In the data rows, the value 50 means zero.
Here are some points:
[63 58 44 37 49 54 55 55 48 40 45 57 72 49 35 40 40 59 45 38 50 47 59 58]
[47 48 39 72 63 48 46 49 66 53 55 54 47 57 50 51 38 42 49 72 64 52 51 44]
[50 36 39 63 54 58 43 54 50 51 44 46 44 54 60 66 46 55 53 51 44 56 73 44]
[52 36 50 61 41 51 56 58 57 54 46 55 75 59 62 57 34 33 55 47 52 56 54 25]
[66 43 48 70 55 42 57 59 45 46 58 49 55 64 55 42 58 46 55 28 40 70 51 48]
[49 34 57 69 30 60 54 61 55 39 44 76 62 68 33 58 38 33 45 61 49 56 71 36]
[54 41 49 56 49 48 40 41 63 40 52 38 54 53 55 37 36 36 35 63 44 45 49 53]
[47 53 57 64 48 67 45 47 04 54 84 55 66 58 25 55 65 74 73 18 38 25 58 69]
[58 29 48 52 29 68 71 61 37 29 56 72 60 61 37 63 36 27 48 52 37 60 64 53]
[43 28 49 46 50 48 47 54 46 46 68 65 46 59 42 36 39 63 44 65 47 47 56 49]
[29 37 66 43 54 65 46 57 57 33 55 50 38 57 67 27 47 50 53 55 43 53 51 52]
[48 42 44 38 68 35 55 50 59 44 31 42 38 36 58 54 39 44 46 52 57 71 37 49]
[64 37 54 76 38 47 43 62 38 31 64 63 76 49 37 49 49 34 63 36 47 39 64 52]
[44 48 56 40 56 59 59 56 51 48 55 35 47 57 50 67 46 55 48 58 67 37 45 45]
[34 90 48 66 64 29 68 50 34 76 92 38 28 55 45 58 78 86 50 03 57 27 40 92]
[56 36 55 60 63 68 41 57 64 29 39 62 53 60 53 67 54 38 59 60 51 59 51 42]
[31 52 64 50 47 50 47 54 23 64 62 53 40 70 54 60 63 53 66 25 47 35 59 65]
Then 12 other points, each followed by its number:
[61 46 41 47 41 57 44 41 58 33 55 33 39 56 72 65 52 45 37 56 34 40 41 45] 0
[39 52 57 57 32 44 50 55 49 55 40 55 71 46 30 36 44 51 55 57 61 63 69 47] 1
[73 45 72 62 35 41 60 51 07 44 60 48 65 49 37 45 48 35 70 42 42 43 59 53] 2
[62 47 48 56 61 52 62 65 29 39 58 57 75 52 23 57 42 28 58 26 45 44 75 54] 3
[38 62 28 57 67 43 47 45 74 44 42 48 53 36 54 54 64 30 56 67 43 43 47 41] 4
[56 31 52 55 42 52 53 67 58 41 44 43 57 51 50 52 39 43 52 59 28 54 52 46] 5
[51 39 61 64 39 48 64 74 35 57 55 63 48 71 33 42 42 38 60 37 20 46 65 67] 6
[28 71 42 29 65 47 46 26 35 88 64 26 29 67 67 62 74 99 42 28 64 19 44 75] 7
[48 67 32 47 72 38 51 38 26 52 47 50 50 47 33 72 65 60 46 45 57 48 57 58] 8
[57 50 48 53 42 58 37 70 49 61 61 72 70 62 20 65 44 43 55 24 49 53 74 46] 9
[65 40 34 42 41 54 42 51 65 48 29 52 49 46 72 49 36 52 41 43 46 65 48 27] 10
[39 60 58 51 61 51 51 53 05 66 78 66 72 54 24 43 67 60 72 07 44 27 61 72] 11
Which two of these numbered points are nearest to each point below, looking only along the 2 directions in which the first points spread most? Their numbers follow each, nearest first.
[40 72 51 44 50 63 49 35 42 49 74 28 44 44 30 55 71 36 54 32 61 53 47 53] > 8 0
[55 27 56 64 26 63 45 73 21 32 44 71 91 46 25 38 40 51 80 51 28 66 72 52] > 3 9
[38 58 59 63 51 47 55 43 48 43 45 72 66 60 45 40 40 46 44 55 46 37 55 39] > 1 5
[64 31 61 76 51 62 49 44 10 43 68 71 93 46 06 41 59 43 71 07 30 42 74 36] > 2 3
[38 59 42 52 65 50 44 39 15 60 72 52 60 82 39 44 61 77 52 00 53 26 46 68] > 11 8
[62 40 67 48 50 56 57 49 42 44 43 58 80 41 27 45 60 41 72 47 52 34 59 53] > 9 6
[61 54 81 42 45 54 71 67 34 47 60 53 46 46 24 37 48 62 82 47 48 44 57 41] > 6 2
[41 98 49 38 73 35 57 34 51 81 76 29 39 40 58 62 75 84 55 24 70 17 22 87] > 7 8
[73 60 49 57 61 44 58 60 39 58 64 53 68 52 53 39 55 31 63 35 50 58 75 63] > 6 1
[29 99 31 39 76 08 39 04 24 83 77 27 08 58 66 58 98 99 37 04 56 00 26 99] > 7 8
[65 52 54 54 49 36 51 55 54 59 46 46 43 55 42 52 52 39 54 57 57 61 37 60] > 0 4
[34 99 39 32 75 52 43 10 42 85 97 13 38 53 58 59 95 99 64 00 77 08 37 91] > 7 8
[61 22 56 65 21 74 56 69 42 29 61 67 53 28 24 52 23 56 62 65 31 62 56 44] > 9 1
[12 89 36 50 74 24 42 16 84 99 80 21 12 60 76 50 83 63 37 34 85 25 07 69] > 7 8
[65 45 62 76 40 64 42 71 03 63 58 77 85 61 00 49 57 38 85 22 36 36 76 58] > 2 3
[28 88 54 46 73 48 55 35 24 60 86 46 43 54 64 61 79 82 62 11 60 38 30 77] > 7 8
[40 33 53 66 46 52 42 81 51 28 40 71 54 47 40 55 34 40 59 72 45 68 64 29] > 5 1
[50 74 62 56 58 36 33 46 21 47 68 47 45 51 38 53 86 72 60 07 58 27 37 61] > 11 8
[38 47 41 49 47 52 55 49 48 55 41 48 49 43 36 60 39 44 56 68 49 51 40 48] > 0 4
[43 42 51 43 42 50 56 52 68 49 52 34 42 35 70 45 60 52 51 63 59 56 62 34] > 4 0
[71 53 52 49 55 60 59 45 35 67 58 49 43 58 24 50 51 40 57 32 43 39 49 42] > 6 8
[48 55 55 43 33 40 42 30 19 75 50 54 43 54 32 45 65 63 40 25 46 20 50 98] > 11 8
[50 46 40 50 42 34 63 54 39 69 65 41 51 44 39 38 66 65 47 39 58 44 49 58] > 8 0
[41 55 52 44 56 40 37 54 26 71 56 34 52 42 50 58 67 58 61 54 35 33 39 53] > 8 0
[48 41 45 49 60 49 62 40 35 65 67 35 48 42 52 42 58 73 45 42 36 31 35 67] > 8 0
[26 72 56 49 39 35 41 20 46 75 72 16 28 39 55 47 95 78 47 50 72 31 45 67] > 7 8
[61 44 58 76 40 57 54 48 21 60 57 50 52 54 49 29 55 52 55 48 44 47 50 60] > 6 2
[55 44 46 51 59 67 53 49 29 35 64 62 39 65 42 53 61 49 65 44 46 46 39 62] > 6 8
[61 37 47 72 31 51 64 51 00 43 66 78 99 46 00 51 45 39 78 20 26 46 66 44] > 2 3
[40 44 60 59 60 49 59 69 23 50 64 57 53 51 25 47 56 56 59 23 27 39 47 64] > 6 2
[49 38 54 54 27 60 55 53 56 28 43 68 43 25 49 45 31 37 46 69 41 53 50 33] > 5 10
[49 39 61 38 49 57 63 40 57 34 40 37 54 61 52 46 42 44 62 56 49 54 48 63] > 0 4
[32 67 48 44 28 35 46 33 47 57 48 48 53 66 40 33 60 53 56 22 54 65 48 52] > 8 0
[64 40 38 47 57 48 46 42 63 42 30 57 61 52 66 57 47 37 37 62 41 59 44 36] > 10 5
[55 27 60 46 36 56 44 56 03 44 58 59 58 55 40 34 48 41 63 52 45 55 61 44] > 9 3
